Where one turn sends some rows of the set: a few examples, then the rows asked:
k189: [ -4  -7 -17 -13  10  -4   8  -7  -1  25 -11  12  -2   4   4 -10  11  -3
  -2 -15  -3   2   5]
k618: [ -4  -7 -10 -10   8  -5   9 -13   0  26  -5  14  -5   0  -5  -9   6   4
  -7  -8   0  -7  14]
k536: [  5  -8  -6 -14  11   9   5  -7  -4  29  -8  10  -2  -4   0 -13   4  -4
 -16  -4   8  -2   9]
k697: [-14   0  -5   3  -2  -4  -4   9 -13   1  10  -8 -17   8  10   3  -7   2
  -4  17  11  18 -21]
k157: [  4  -9  -9 -12   0   0   6 -13   0  19  -6  17  -8  -4  -2  -9   6   5
  -6 -12  11   3  18]
k583: [-12 -20   1  12  -5   6  -5   6 -10   2  12  -8   2  -7  -1   5   4  -6
  12  14   3  15 -15]
k105: [  6  -5  -4 -14  11   5   6  -4  -4  27  -8   9  -4  -2   2 -15   2  -3
 -18  -5   9   1  10]
k350: [ -2  -9 -16 -10   7 -10   8  -9   1  23  -3  11  -2   3  -1 -12   4  -4
  -7 -10   1  -9  11]
k962: [  6 -16 -16 -12   0   0   4 -11   1  18  -4  15  -3  -4  -1 -11   6  -3
  -4 -13  10  -3  15]
k272: [ -5  -4 -13   6 -13  -4 -20  14  -9  -9  15  -4   0   5   6   1  11   6
  -2   8   5   3 -13]
k566: [  8  -8 -14 -12   0  -6   5  -9   1  16  -4  13  -7  -1   3 -12   2  -1
  -8 -14  12   3  16]
k409: [-12 -25  -7  18  -1   6 -11   9   0  -3   8   1  -4  15   4   3   8   2
  -1  13   1   3 -18]
k84: [-11  -3   5  10  -8   5 -14   7 -10 -10  -4 -13  -2   5  10  -8  -3  -3
  -2   7  12   1 -20]
k948: [-21  -5   3   4  -1  13  -3  -2 -14   8   8  -3 -14   1  -1  10   0  13
   4  21   6  14 -19]
k848: [ -3  -2 -13 -14  10  -8   8  -6  -1  24 -12  11  -5   5   6 -11   9   0
  -6 -14  -1   7   6]
k556: [-16 -16   7  18  -1  10  -7   4  -2   0   4   7 -11  11   1   8   9  19
  -5  15   1  12 -11]
k187: [  6  -9  -8 -15  10   5   4  -4  -3  27  -8   8  -1  -2   2 -16   2  -8
 -17  -5   9  -3   8]
k635: [-15   2  15  11  -7  11 -11   2 -11  -7  -6  -9  -6   1   7  -4  -1  10
  -3  10  11   6 -14]
k945: [-16 -15 -13   4  -2   8  -8   5 -13   5  12  -7  -7   5   3   5  -1  -5
   7  19   6   5 -26]
k137: [ -7  -8   3  11  -6  -7  -2  13 -10  -4  12 -12  -4  -2   7   1  -2  -6
   4  11   8  23 -14]
k87: [ -2  -2 -10 -11   8 -12  10  -9   0  22  -4  12  -7   4   0 -12   2   3
 -11 -10   3  -3  14]
k21: [-17  -9   8  12  -8  17 -15   1 -11  -5  -5  -9   1  -1   3  -4   2   2
   3  10   9  -3 -19]
k133: [ -9 -11   1  17  -1  -5  -8  13  -1  -7   6   1 -12  19  10   2   3   9
 -11  11   5  15 -13]
k964: [-11  -8  -6   7 -13  11 -19   5 -10  -2  12   2   2  -2  -2   8  17  16
   3  12   1   1 -10]
k58: [ -5  -4 -12 -13  10  -2   8  -9  -2  27 -12  13  -4   2   2  -8  11   2
  -3 -13  -3   4   8]
k321: [ -8   5   1   6 -12  -1 -17   9 -11  -6  12   1  -8   2   5   5  11  22
  -6  10   6  12  -6]
k32: [-13  -7  13  12  -5   5   0   4 -11   2   9  -6  -6  -8   0   7   2   7
   6  15   4  25  -8]

k187 -> k105
k350 -> k87
k409 -> k133
And these:
k566 -> k157
k189 -> k848
k945 -> k697
k84 -> k635
k321 -> k964
k137 -> k32

